One vector is turned by the same rotation once a step. Each row is the vector after some number of steps, and that number follows the row.
The counts run from 0 to 111.
[-2.90,3.31,-2.04,-0.07,-2.30,-2.36,0.42,-1.84,-0.48,-0.28,0.91,-0.33,1.69,1.90,2.61,-0.99,1.70,2.36,3.07] | 45
[-0.82,2.49,0.31,2.00,-5.18,-0.14,-0.39,-2.10,0.30,3.75,-0.24,0.15,1.90,0.69,2.85,0.82,0.65,0.78,-0.39] | 30
[-2.27,3.67,-2.29,0.63,-2.80,-2.07,-0.07,-1.64,-0.54,0.33,0.64,0.48,1.43,1.63,2.62,-1.80,1.48,2.08,2.54] | 41
[-0.66,3.44,-0.41,2.13,-4.53,-0.40,-0.99,-1.25,1.43,5.06,0.37,0.40,0.76,0.71,2.03,-0.22,0.93,1.18,-0.33] | 21
[-1.74,-2.01,0.47,1.93,-2.60,-2.00,-0.06,-3.16,-2.25,-0.05,0.00,-1.44,2.03,2.27,4.36,0.21,1.20,-1.16,1.70] | 65
[0.42,4.29,-0.70,1.96,-3.49,-0.24,-1.33,-1.17,2.21,4.07,1.39,0.79,0.19,0.71,1.28,-0.11,-0.10,2.00,-1.92] | 8
[-0.60,-3.25,0.30,1.94,-0.11,-1.62,0.20,-2.52,-1.75,1.59,-0.10,-1.52,0.46,2.17,5.00,-0.12,-0.21,-2.32,0.66] | 86
[-0.79,-2.21,0.20,2.58,-1.63,-1.76,0.04,-2.07,-1.71,2.71,0.33,-0.93,0.89,1.60,4.49,-0.21,1.06,-1.95,1.50] | 73
[-1.58,-1.27,-0.88,1.07,1.02,-2.36,0.22,-3.18,-1.86,-2.35,0.80,-1.80,0.91,3.78,4.52,-0.50,0.13,-0.05,1.58] | 87
[-1.78,2.23,-1.19,1.82,-4.04,-0.88,-0.18,-1.14,-0.13,4.96,0.40,1.41,0.90,0.23,3.28,-0.72,1.22,0.57,1.40] | 38
[-2.57,0.88,0.00,2.32,-4.10,-1.35,0.39,-2.89,-1.23,-0.40,0.13,-1.34,3.46,1.12,2.60,0.24,1.55,0.82,2.06] | 44
[-1.91,0.95,-1.78,0.51,-0.85,-2.49,0.14,-0.27,-0.48,2.91,0.86,2.01,0.05,1.26,4.56,-2.97,0.94,0.77,2.94] | 63
[-2.50,4.12,-2.47,0.48,-2.60,-1.80,0.07,-0.92,0.65,1.24,0.80,1.35,1.11,1.64,2.40,-1.48,1.42,3.02,2.10] | 37
[-1.29,2.06,-0.25,2.14,-4.55,-0.23,-0.55,-2.03,0.64,4.42,0.05,0.32,1.24,0.77,3.04,-0.45,1.36,0.54,0.70] | 34
[-0.53,-0.44,-2.64,0.13,3.34,-2.94,0.09,-1.01,-0.54,1.74,1.39,-0.11,-2.03,3.10,4.60,-2.66,-1.19,0.05,0.73] | 97
[-2.56,0.76,-2.38,0.32,-1.07,-3.14,0.44,-1.49,-0.80,-1.47,0.88,-0.10,1.32,2.13,4.00,-1.53,1.33,1.44,3.47] | 62
[-2.20,-0.89,-0.98,1.14,-1.12,-2.82,0.47,-2.53,-1.88,-2.21,0.96,-1.38,1.73,2.33,3.76,-0.74,1.23,0.21,2.76] | 70
[-2.06,-0.28,-0.04,2.71,-4.04,-1.43,-0.24,-2.22,-1.34,2.03,-0.09,-0.45,1.91,0.39,4.35,0.13,1.61,-0.88,1.80] | 56
[-1.54,1.25,-0.28,2.38,-4.80,-0.44,-0.60,-2.91,-1.28,1.32,-0.23,-1.08,3.04,1.59,2.55,1.53,1.36,0.84,0.60] | 35
[-0.93,5.39,-2.02,0.70,-2.00,-0.74,-0.48,-1.85,2.12,-0.62,1.36,-0.76,1.46,1.69,0.41,0.01,0.33,3.48,0.34] | 11
[-2.71,2.70,-2.17,0.16,-1.68,-2.67,0.82,-1.29,-0.43,1.07,1.15,0.66,0.99,2.16,3.35,-2.34,1.15,1.87,3.04] | 54
[1.90,2.98,0.73,2.94,-4.04,0.80,-1.75,-0.89,2.56,3.75,1.45,-0.61,-0.07,0.37,0.94,1.46,-0.82,1.22,-1.96] | 0
[-0.01,-3.12,0.23,1.95,1.41,-1.79,0.45,-3.15,-1.91,0.44,0.60,-2.01,0.29,3.02,4.31,0.44,-0.42,-2.18,-0.35] | 99
[-2.28,2.80,-1.22,1.03,-3.32,-1.44,0.12,-2.26,0.10,-1.06,0.47,-1.22,2.50,1.70,1.54,-0.08,2.17,1.74,1.85] | 36
[-0.30,0.07,-2.17,-0.16,4.01,-2.58,1.02,-1.81,-1.06,-0.68,1.38,-0.93,-1.59,3.67,3.73,-1.58,-1.01,1.09,0.24] | 105
[-0.85,-3.20,0.05,2.50,0.30,-1.71,-0.01,-2.28,-1.93,2.10,0.64,-0.56,0.03,2.37,4.92,-0.59,-0.22,-2.42,0.03] | 90
[-1.36,-0.49,-2.45,-0.08,1.98,-3.39,0.36,-0.94,-0.86,0.46,1.69,0.49,-0.64,3.37,5.14,-2.75,0.03,0.48,2.36] | 84
[-2.34,4.16,-2.38,0.83,-4.07,-1.40,0.04,-1.88,-0.12,-0.99,0.88,-0.90,1.98,1.44,1.71,-0.14,1.89,2.85,1.83] | 32
[-0.66,2.91,-0.33,2.17,-4.53,-0.50,-0.33,-2.83,0.76,-0.19,0.47,-1.95,3.01,1.73,1.24,1.73,1.02,1.94,-1.42] | 14
[-0.71,-0.28,-2.14,0.35,3.70,-2.77,0.20,-1.37,-0.60,0.40,1.21,-0.62,-1.44,3.03,4.34,-2.21,-1.07,0.72,0.63] | 101
[-0.73,-2.43,-0.91,0.98,2.63,-1.96,0.72,-2.84,-1.66,-2.03,0.35,-2.61,0.30,3.51,3.29,0.51,-0.92,-0.69,-0.58] | 104
[-1.55,0.62,0.10,2.84,-4.92,-0.35,-0.12,-2.11,-0.99,3.63,-0.81,0.26,1.92,0.94,3.21,0.03,1.09,-0.51,0.77] | 43
[-1.71,-0.64,-0.80,1.79,-1.59,-1.70,-0.19,-1.17,-1.14,4.24,0.68,1.20,0.11,1.37,4.84,-2.22,0.57,-1.18,2.45] | 68
[-2.37,0.80,-2.11,0.43,-0.07,-3.28,0.62,-1.06,-0.86,0.34,1.12,0.46,-0.16,2.62,4.38,-2.60,0.97,0.87,3.47] | 71
[-2.30,-1.13,-0.38,2.02,-2.69,-1.92,0.07,-2.70,-1.77,-0.03,0.06,-1.29,2.49,2.45,3.96,0.29,1.66,-0.55,2.33] | 61
[-0.61,1.72,0.21,2.46,-4.95,0.20,-0.74,-2.24,0.55,3.57,-0.20,-0.90,2.34,1.11,2.32,1.16,1.23,0.54,0.10] | 26
[0.95,-2.44,-0.07,1.44,2.31,-0.83,0.04,-2.65,-1.26,3.31,-0.28,-0.77,-1.14,2.18,4.11,-0.85,-1.31,-1.72,-2.30] | 111
[-1.08,0.26,-1.31,0.99,1.12,-2.72,-0.03,-0.48,-0.88,1.91,0.75,0.85,-0.99,2.69,4.51,-2.79,-0.09,-0.16,2.14] | 80
[-1.73,2.86,-1.25,1.51,-3.00,-1.38,-0.24,-1.19,0.18,4.03,-0.12,1.44,1.05,0.78,3.17,-1.94,1.12,1.08,1.95] | 42
[0.04,-3.38,-0.03,1.41,1.28,-1.12,-0.11,-3.23,-1.29,1.83,0.22,-2.16,-0.13,2.84,4.12,0.10,-1.19,-2.49,-1.40] | 103
[-0.31,3.08,0.16,2.10,-3.99,-0.43,-1.03,-2.73,1.35,-1.42,0.89,-2.28,2.27,1.17,0.46,2.60,0.87,2.91,-0.79] | 10
[-1.63,-1.36,-1.29,0.57,1.15,-3.03,0.10,-2.67,-1.02,-1.81,0.87,-1.40,0.58,3.54,4.08,-1.29,0.28,-0.15,2.22] | 83
[-0.12,-0.27,-1.84,-0.06,3.92,-1.76,0.40,-1.43,0.00,2.46,1.09,0.32,-2.28,3.20,4.01,-2.21,-1.53,-0.22,-1.55] | 110
[-1.86,-1.59,-0.40,2.02,-0.98,-2.95,0.24,-2.69,-1.83,-1.69,0.63,-1.95,1.53,2.79,4.09,-0.52,1.18,-0.60,2.32] | 74
[-2.15,-0.20,-0.27,2.26,-3.89,-1.07,-0.03,-2.82,-1.76,1.49,-0.27,-0.75,3.18,1.38,3.32,0.06,1.58,-0.83,1.77] | 52
[-0.95,5.63,-1.76,1.21,-2.63,-1.10,-0.45,-1.09,2.02,2.82,1.09,1.34,0.10,1.45,1.33,-0.20,0.68,3.03,-0.13] | 16
[-0.47,-2.66,0.05,1.65,1.00,-2.18,-0.27,-1.92,-1.36,3.09,0.20,-0.60,-0.40,2.53,5.04,-0.19,-0.66,-2.25,-0.66] | 94
[0.93,2.44,0.51,2.81,-4.39,-0.02,-1.38,-2.88,1.25,1.31,0.96,-1.65,2.10,0.99,0.86,2.51,0.36,1.30,-2.06] | 5
[-0.54,-1.89,-1.84,0.75,2.70,-2.46,0.81,-3.12,-1.19,-2.31,1.22,-1.90,0.14,3.38,3.57,-0.24,-1.06,-0.02,0.49] | 100
[0.46,-1.05,-0.90,0.98,2.56,-2.00,-0.33,-1.37,-0.71,3.30,0.52,0.09,-2.21,2.73,4.71,-1.49,-1.02,-1.34,-0.76] | 102
[-0.04,-1.90,-0.35,1.64,1.61,-1.65,0.39,-1.99,-0.49,3.21,0.42,0.10,-1.34,2.62,4.64,-0.65,-1.26,-1.58,-0.21] | 98
[0.24,4.27,-0.55,2.12,-3.44,-0.65,-0.74,-2.39,1.35,-1.75,1.13,-1.62,2.12,1.54,-0.01,1.49,0.87,2.69,-1.07] | 6
[0.08,-0.97,-1.28,0.78,3.62,-1.90,0.55,-1.32,-0.32,3.46,0.75,0.29,-2.10,2.53,4.52,-2.22,-0.77,-0.80,-1.03] | 106
[-0.40,-1.39,-0.65,1.39,1.19,-2.30,0.03,-1.54,-0.80,4.10,0.59,0.99,-1.71,1.97,5.67,-1.90,-0.77,-1.31,0.54] | 85
[0.66,4.54,-0.90,1.37,-3.12,-0.83,-0.83,-1.83,1.77,-1.92,2.01,-1.93,1.09,1.74,0.25,1.42,0.23,3.18,-0.52] | 2
[-0.70,-1.23,-1.57,0.16,3.09,-2.87,0.68,-2.39,-1.46,-1.65,0.90,-1.58,-0.37,3.88,4.15,-1.06,-0.52,0.28,0.98] | 96
[-2.45,-0.24,-0.18,2.28,-3.93,-1.20,0.48,-3.28,-0.47,0.21,-0.70,-1.26,2.67,1.30,3.36,0.86,1.70,0.08,1.88] | 48
[-0.74,4.03,-1.24,1.09,-3.72,-0.47,-0.62,-1.38,0.96,4.23,0.55,0.90,0.73,0.59,1.43,-0.71,1.12,1.52,-0.10] | 25
[-1.57,-0.10,-1.89,0.40,0.94,-3.16,0.94,-2.11,-1.30,-1.65,1.35,-1.48,0.21,3.12,4.76,-1.47,0.74,0.30,2.34] | 79
[-2.13,1.41,-1.71,-0.22,-0.60,-3.35,0.60,-0.87,-0.72,1.79,0.84,0.92,-0.32,2.26,4.42,-2.81,0.36,0.60,3.08] | 67
[-1.40,4.25,-2.09,0.52,-3.34,-1.28,-0.21,-1.19,0.72,2.38,0.49,0.98,0.86,1.20,2.35,-1.63,1.14,2.46,1.34] | 33
[-1.23,-0.25,-2.51,0.20,2.56,-3.37,0.69,-1.09,-0.55,-0.62,1.30,-0.43,-0.75,3.16,4.58,-2.71,-0.30,0.25,2.27] | 88
[-1.72,3.64,-0.93,1.38,-4.31,-0.87,0.30,-2.66,0.14,-1.28,0.83,-1.59,3.31,1.96,0.66,1.21,1.77,2.49,0.89] | 23
[0.34,5.32,-1.70,1.63,-3.28,-0.48,-1.02,-0.83,2.34,3.76,1.09,0.59,0.05,1.29,1.26,-0.98,0.03,2.12,-0.53] | 12
[-0.75,5.63,-1.31,0.65,-2.64,-1.08,-0.54,-1.03,1.50,1.39,1.21,0.18,0.24,1.40,1.06,-0.81,1.14,3.04,0.14] | 20
[-1.68,-2.78,0.12,1.94,-0.49,-1.47,-0.22,-2.81,-1.99,0.35,0.59,-1.80,1.50,2.40,4.84,-0.22,-0.11,-1.45,1.12] | 82
[-2.59,3.09,-1.73,0.36,-2.36,-2.29,0.43,-0.75,-0.19,1.60,0.71,1.33,0.43,2.00,3.92,-2.54,1.56,1.54,2.97] | 50
[-2.88,-0.08,-0.97,1.57,-2.91,-2.28,0.42,-2.92,-1.59,-1.04,-0.05,-1.49,2.77,2.08,3.55,-0.09,1.70,0.51,2.67] | 57
[-0.82,-2.20,0.36,1.94,-0.93,-2.60,-0.44,-1.86,-1.40,3.40,0.35,0.04,0.13,1.78,4.80,-1.13,0.42,-1.98,1.09] | 77
[0.19,2.33,0.86,3.03,-4.56,0.02,-1.33,-1.90,1.66,2.68,0.67,-1.60,1.78,0.77,0.70,1.92,0.39,1.07,-2.19] | 9
[-1.69,-1.99,-0.07,2.83,-2.39,-1.62,-0.21,-2.47,-2.02,1.77,-0.18,-1.08,1.46,2.07,4.36,0.22,1.12,-1.89,1.44] | 69
[0.17,3.11,0.43,2.51,-4.54,0.01,-1.35,-2.01,1.51,3.88,0.85,-0.42,1.85,0.36,1.48,1.75,0.06,1.17,-1.54] | 13
[-1.81,1.21,-1.20,1.55,-2.73,-1.72,-0.21,-1.18,-0.61,4.45,0.21,1.52,0.57,1.02,4.64,-2.29,0.77,-0.60,2.20] | 55
[-2.79,0.83,-1.36,1.32,-2.91,-2.12,0.64,-2.33,-1.51,-1.56,0.15,-1.36,2.96,2.65,3.58,-0.35,1.74,1.58,2.79] | 53
[-0.57,-1.32,-1.16,1.25,1.59,-2.18,0.00,-1.00,-1.00,3.59,1.22,1.18,-1.07,2.60,4.97,-2.89,-0.59,-1.28,1.20] | 89
[0.95,4.10,-0.27,2.28,-3.62,-0.18,-1.43,-1.33,2.65,3.88,0.95,0.19,0.39,0.33,1.36,1.03,-0.08,1.53,-1.80] | 4
[0.50,5.55,-1.52,1.00,-2.15,-1.25,-0.68,-1.35,2.31,0.45,1.87,-0.22,0.59,1.50,0.90,0.14,-0.34,3.64,-0.22] | 7
[-2.14,4.42,-2.11,0.59,-2.88,-1.53,-0.73,-1.61,0.55,-0.12,0.67,-0.47,2.28,1.56,1.81,-0.33,1.52,3.35,1.47] | 28
[-1.68,-0.43,-0.09,1.91,-2.26,-1.99,0.00,-2.10,-1.20,4.22,-0.05,0.31,0.40,1.11,5.01,-1.68,0.92,-1.37,1.89] | 64
[-2.25,3.13,-1.74,0.81,-2.62,-1.34,-0.16,-0.99,-0.05,3.37,0.08,1.25,0.67,0.83,3.23,-2.71,1.76,1.51,2.18] | 46
[0.03,-3.15,0.37,1.86,1.85,-0.94,0.00,-2.37,-1.23,2.13,0.51,-1.01,-0.72,2.97,4.01,-0.15,-1.32,-2.32,-2.37] | 107
[-3.40,2.39,-2.06,0.60,-2.74,-2.46,0.19,-1.92,-0.79,-1.58,0.89,-0.75,2.06,2.61,2.63,-0.94,1.39,1.77,3.24] | 49
[-0.70,-1.93,-0.33,2.28,0.28,-2.35,-0.50,-1.86,-1.28,3.33,0.07,0.22,0.03,2.04,5.11,-1.67,-0.05,-2.21,1.14] | 81
[-1.81,0.21,-1.91,0.99,0.74,-2.40,-0.09,-0.79,-0.62,2.64,0.87,0.55,-0.94,1.67,4.80,-3.10,0.51,-0.64,2.46] | 76
[-1.39,-2.67,-0.21,1.37,1.14,-2.60,0.14,-3.38,-1.82,-1.39,0.66,-2.34,1.14,3.06,3.98,0.11,-0.33,-0.71,1.08] | 91
[-2.29,0.24,-1.64,0.43,-0.93,-3.24,0.27,-2.69,-1.66,-1.16,0.90,-0.48,1.69,2.88,3.74,-1.26,1.44,0.53,3.72] | 66
[-1.03,4.82,-1.23,0.81,-2.91,-1.38,-0.26,-1.67,1.36,-1.13,1.27,-0.90,1.51,1.67,0.37,0.33,0.47,3.81,0.29] | 15
[-2.62,2.14,-2.44,0.42,-0.94,-2.77,0.27,-1.37,-0.73,-0.50,1.17,0.02,1.04,2.07,3.42,-1.80,1.18,1.24,3.16] | 58
[-1.22,4.34,-1.55,0.97,-3.76,-0.87,-0.17,-2.48,0.73,-1.11,0.90,-1.57,1.89,1.80,1.49,0.81,1.29,3.13,0.35] | 19
[-1.20,-0.42,-2.39,0.42,2.89,-3.28,0.73,-2.05,-1.12,-1.23,1.62,-0.97,-0.46,3.42,4.38,-1.55,-0.27,-0.04,1.64] | 92
[-1.48,1.26,-1.07,2.05,-3.18,-0.81,-0.29,-1.37,-0.83,4.44,0.07,1.22,0.89,0.77,4.03,-2.01,1.24,-0.09,1.72] | 51
[-0.33,-2.65,-0.48,1.76,2.32,-1.11,0.48,-3.40,-1.09,-1.47,0.12,-2.72,0.03,3.80,2.97,1.26,-1.06,-0.94,-1.47] | 108
[-2.25,2.27,-0.69,1.04,-3.68,-1.20,0.29,-2.97,-0.70,-0.91,0.24,-1.29,2.91,2.06,2.31,0.43,1.62,1.75,1.52] | 40
[-0.43,-0.79,-1.94,0.67,4.22,-2.43,1.00,-2.20,-1.29,-1.94,0.58,-1.40,-1.14,3.98,3.12,-1.23,-0.86,0.47,-0.63] | 109
[-2.05,2.95,-0.07,1.47,-4.87,-0.60,-0.23,-2.76,-0.47,-0.24,0.18,-1.98,3.06,1.67,1.81,1.65,1.97,1.80,-0.04] | 27
[-1.62,1.39,-1.47,1.18,-1.53,-2.41,-0.22,-0.78,-0.83,3.17,0.32,1.68,0.16,1.88,4.40,-2.59,0.80,0.55,2.49] | 59
[-1.94,1.81,0.06,1.99,-5.11,-0.40,-0.56,-3.30,-0.64,0.58,-0.20,-1.52,3.35,1.61,1.97,1.32,1.43,1.59,0.29] | 31
[-0.64,-3.30,0.30,2.11,1.54,-1.76,0.31,-3.25,-1.51,-0.79,0.44,-2.38,0.45,3.16,4.11,0.16,-0.56,-1.16,-0.05] | 95
[-1.08,4.60,-2.24,0.99,-3.30,-1.41,0.05,-1.71,1.37,0.34,0.53,0.33,0.53,1.75,0.82,-0.66,1.45,3.23,0.86] | 24
[-1.81,5.11,-1.74,1.19,-3.26,-1.21,-0.72,-0.69,0.91,3.42,0.59,1.03,0.33,0.63,2.38,-2.07,1.05,2.06,0.64] | 29
[-1.44,-1.19,-0.22,2.35,-3.21,-1.17,-0.14,-1.72,-0.86,2.88,-0.18,0.16,1.51,1.78,4.60,-0.97,0.50,-1.46,1.68] | 60
[-1.03,-0.37,-1.25,1.52,-0.62,-2.91,-0.16,-0.45,-1.04,4.09,0.33,1.19,-0.67,2.29,5.23,-2.81,-0.05,-0.60,2.23] | 72
[0.46,3.69,-0.14,2.24,-4.57,0.20,-1.39,-1.06,1.13,4.58,-0.09,0.01,1.05,0.52,1.63,0.60,0.44,1.17,-1.84] | 17
[-1.30,1.29,-0.11,2.41,-3.96,-0.80,-0.36,-2.40,-0.84,4.38,-0.34,0.69,1.59,0.60,3.66,-0.76,1.62,-0.20,2.12] | 47
[-1.68,1.25,0.52,2.61,-4.69,-0.78,-0.60,-2.68,-1.14,2.16,0.08,-0.79,2.55,0.79,2.83,0.82,1.21,-0.05,0.59] | 39
[-0.24,2.12,0.46,2.39,-4.97,-0.36,-0.38,-2.92,0.14,2.39,0.09,-1.10,2.26,0.84,1.79,2.03,1.16,0.85,-0.98] | 22
[-0.71,-0.47,-1.89,0.51,2.21,-2.12,-0.19,-0.73,0.24,2.41,1.30,0.74,-2.05,2.40,4.65,-3.19,-0.85,-0.75,0.68] | 93
[-0.28,2.61,0.39,2.20,-5.03,-0.28,-0.97,-3.12,0.74,0.76,0.33,-1.85,2.53,0.86,1.07,2.33,1.17,1.49,-1.05] | 18
[-2.19,0.37,-2.26,0.32,0.52,-3.72,0.55,-1.49,-0.97,-1.29,0.99,-0.51,0.31,2.64,4.18,-2.11,0.28,0.87,2.80] | 75
[-1.76,-2.65,-0.36,1.59,-0.58,-2.02,0.43,-3.10,-2.28,-0.59,0.31,-1.58,1.78,2.25,4.53,-0.18,0.45,-1.37,1.98] | 78
[0.64,5.48,-1.33,1.56,-2.04,-0.90,-0.88,-0.82,2.90,1.14,2.18,0.18,-0.37,0.89,0.61,-0.12,-0.14,3.20,-0.37] | 3
